Some points, each followed by its number:
  -1.24  -1.17  -1.28   0.77   1.20  -1.07  -0.73   0.32   1.11  -0.79   1.66  -0.88  -1.77   0.22  -0.40   0.07  -0.17   1.15  -0.88 0
  -0.99  -1.21  -1.31   1.08   1.15  -0.71  -0.63   0.11   1.04  -0.70   1.77  -0.78  -1.76  -0.06  -0.52   0.68  -0.44   0.93  -0.90 1
   0.52   1.05  -0.27  -0.54  -0.52   0.24   0.96  -0.25   0.32   0.39  -1.21   1.25   1.15  -0.47  -0.08  -0.24  -0.34   0.15   1.01 2
   0.75   1.35  -1.66  -0.01  -1.04  -0.18   1.73  -0.93   1.59  -0.05   1.48   1.89  -0.98  -0.90  -1.51   1.22  -0.84   1.31   1.06 3
  -1.08  -1.14  -0.83   0.73   0.62  -0.41  -0.41   0.09   0.53  -0.21   1.54  -0.67  -1.59   0.46  -0.14   0.85  -0.41   1.21  -0.83 4
  -1.02  -1.20  -1.40   1.17   1.14  -0.64  -0.83  -0.03   1.10  -1.00   1.76  -0.83  -1.68  -0.46  -0.19   0.63  -0.58   0.91  -1.17 5
  -0.92  -0.91  -1.26   0.73   0.86  -0.41  -0.70  -0.15   1.09  -0.83   1.69  -0.42  -1.67  -0.29  -0.61   0.84  -0.60   0.92  -1.15 6
  -1.08  -0.89  -1.13   0.34   0.14  -0.47   0.03  -0.18   0.84  -0.53   1.46  -0.38  -1.66  -0.11  -0.59   0.93  -0.33   1.15  -0.78 7
  -0.15   0.15   2.17  -0.47   0.00   0.61  -1.26   0.94  -1.83   0.46  -2.11  -0.93   1.80   0.76   1.69  -1.15   0.66  -1.85   0.30 8
   0.51   0.38   1.99  -0.57  -0.12   0.24  -0.88   0.81  -1.72   0.44  -2.14  -0.69   1.88   0.69   1.53  -1.23   0.49  -1.61   0.45 9
   0.85   0.99   1.72  -1.08  -1.47   0.73   1.31  -0.23  -1.31   1.07  -2.21   1.00   1.97   0.14   0.78  -0.82   0.66  -1.02   1.34 10
  -0.82  -0.81  -1.55   0.80   1.59  -0.89  -1.04   0.39   1.22  -0.87   1.94  -0.91  -1.86   0.01  -0.83  -0.02  -0.66   0.92  -1.17 11
   0.55   0.72   2.10  -1.19  -1.52   0.82   0.68  -0.38  -1.79   1.43  -2.38  -0.16   2.07   0.35   1.39  -1.07   0.83  -1.53   1.09 12
   0.04   0.09  -0.27   0.70   1.47  -0.84  -1.14   0.67  -0.11  -1.24   1.12  -1.03  -0.81  -0.18  -0.03  -0.27  -0.09  -0.98  -0.73 13
   1.35   1.56  -1.15  -1.13  -1.50  -0.63   1.96  -1.22   1.10   1.15  -1.85   1.87   1.26  -1.09  -1.27  -0.19  -0.29   1.12   1.79 14
   0.96   0.72   1.04   0.24  -0.30   0.03   0.41  -0.20  -0.49  -0.18  -1.48   0.57   1.33  -0.42   0.95  -0.17   0.22  -0.88   0.86 15
   0.66   0.95   2.21  -1.35  -1.50   1.27   0.69  -0.34  -1.73   1.32  -2.42   0.88   2.11   0.33   1.39  -1.04   1.14  -1.20   1.44 16
  -1.07  -0.92  -1.24   0.56   1.21  -0.49  -0.85   0.31   0.81  -0.68   1.73  -0.85  -1.69  -0.01  -0.43   0.78  -0.75   0.76  -0.96 17
  -1.08  -1.15  -1.10   0.69   0.92  -0.08  -0.69   0.30   0.65  -0.49   1.69  -0.52  -1.66   0.13  -0.67   0.54  -0.60   1.03  -1.08 18
   0.59   0.19   2.15  -0.93   0.25  -0.15  -1.19   0.70  -1.89   0.40  -2.17  -1.28   1.75   0.51   1.45  -1.30   1.00  -1.70   0.32 19
New points follow, each followed by the numbers of its five nearest points above by angle, nearest first.
   0.94   1.26   1.12  -0.75  -1.38   0.70   1.17  -0.32  -0.65   0.75  -1.81   1.33   1.72  -0.18   0.23  -0.30   0.16  -0.45   1.22 10 16 2 12 15
  -0.17  -0.08  -1.43   0.69   0.55  -0.52  -0.11   0.00   1.20  -0.48   1.76   0.60  -1.53  -0.55  -0.96   1.07  -1.08   1.04  -0.88 6 7 1 18 5
  -0.26   0.65  -1.33   0.49   1.14  -0.77  -0.23   0.18   1.12  -1.01   1.60   0.95  -1.36  -0.53  -1.13   0.66  -0.46   0.51  -0.55 6 11 1 17 5
   0.78   1.27  -1.99  -0.03  -1.87   0.94   2.56  -1.49   1.88   0.80   1.85   2.38  -0.99  -1.15  -2.13   1.75  -0.98   1.80   1.15 3 14 2 7 6
   0.42   0.42  -1.01   0.13  -0.15  -0.29   0.76   0.03   0.46  -0.44  -0.03   0.93   0.32  -0.33  -0.69   0.20  -0.28   0.37   0.58 3 14 2 7 15
  -0.87  -1.07  -1.04   0.47   0.40  -0.33   0.07  -0.52   0.84  -0.36   1.45  -0.23  -1.69   0.03  -0.56   0.79  -0.48   1.32  -0.90 7 6 4 18 1
  -0.05  -0.23  -1.58   0.93   0.99  -0.57   0.23   0.13   1.33  -1.02   1.83   0.92  -1.61  -0.45  -1.04   1.03  -0.62   0.91  -0.88 6 7 1 5 11
   0.70   1.27  -0.90  -0.52  -1.47   0.70   1.85  -1.00   1.08   0.37  -0.43   1.99   1.12  -0.57  -1.21   0.72   0.14   0.80   1.40 14 2 3 10 15
   0.37   0.27  -1.37   0.86   1.32  -0.57  -0.42   0.37   1.18  -1.07   1.57  -0.13  -1.37  -0.15  -0.67   0.17  -0.69   0.40  -0.97 11 6 5 1 17
   1.26  -1.58   1.30   1.52   2.33  -1.67  -1.96   1.53  -1.65  -1.02  -0.34  -2.16   1.01   0.26  -0.14  -1.92   1.53  -2.24  -1.66 13 19 8 9 11
  -0.31  -0.21  -1.07   1.03   1.21  -0.26  -0.81   0.49   0.91  -1.08   1.50  -0.06  -1.18  -0.13  -0.31   0.28  -0.36   0.18  -0.67 11 5 1 17 6
   1.04   1.14   1.15  -1.00  -1.38   0.62   1.34  -0.75  -0.62   1.06  -2.06   1.44   1.62  -0.17  -0.04  -0.43   0.44  -0.18   1.42 10 16 2 12 15
  -0.57  -0.73  -1.63   0.79   1.11  -0.73  -0.12   0.18   1.42  -0.82   1.88   0.72  -1.74  -0.40  -1.10   1.07  -0.89   1.11  -1.11 6 1 7 18 5
  -0.09   0.76  -1.93   0.70  -0.91  -0.46   1.80  -0.86   1.76  -0.01   1.95   1.87  -1.74  -0.79  -1.74   1.35  -0.86   1.60   0.02 3 7 6 1 18
   0.93   1.47  -1.49  -0.04  -1.62   0.58   2.21  -1.21   1.50   0.90   0.75   2.08   0.14  -0.93  -1.70   1.21  -0.53   1.37   1.42 3 14 2 7 10
   0.02   0.98  -0.42   0.13   0.76  -0.44  -0.55   0.29   0.21  -0.58   0.57   0.69  -0.09  -0.48   0.40   0.25  -0.10  -0.52   0.12 13 11 5 17 6
   1.47   1.64  -2.11  -0.06  -1.11  -1.03   2.14  -1.27   1.99  -0.24   1.57   2.21  -1.49  -1.40  -1.93   0.97  -1.04   1.77   1.44 3 14 2 7 6
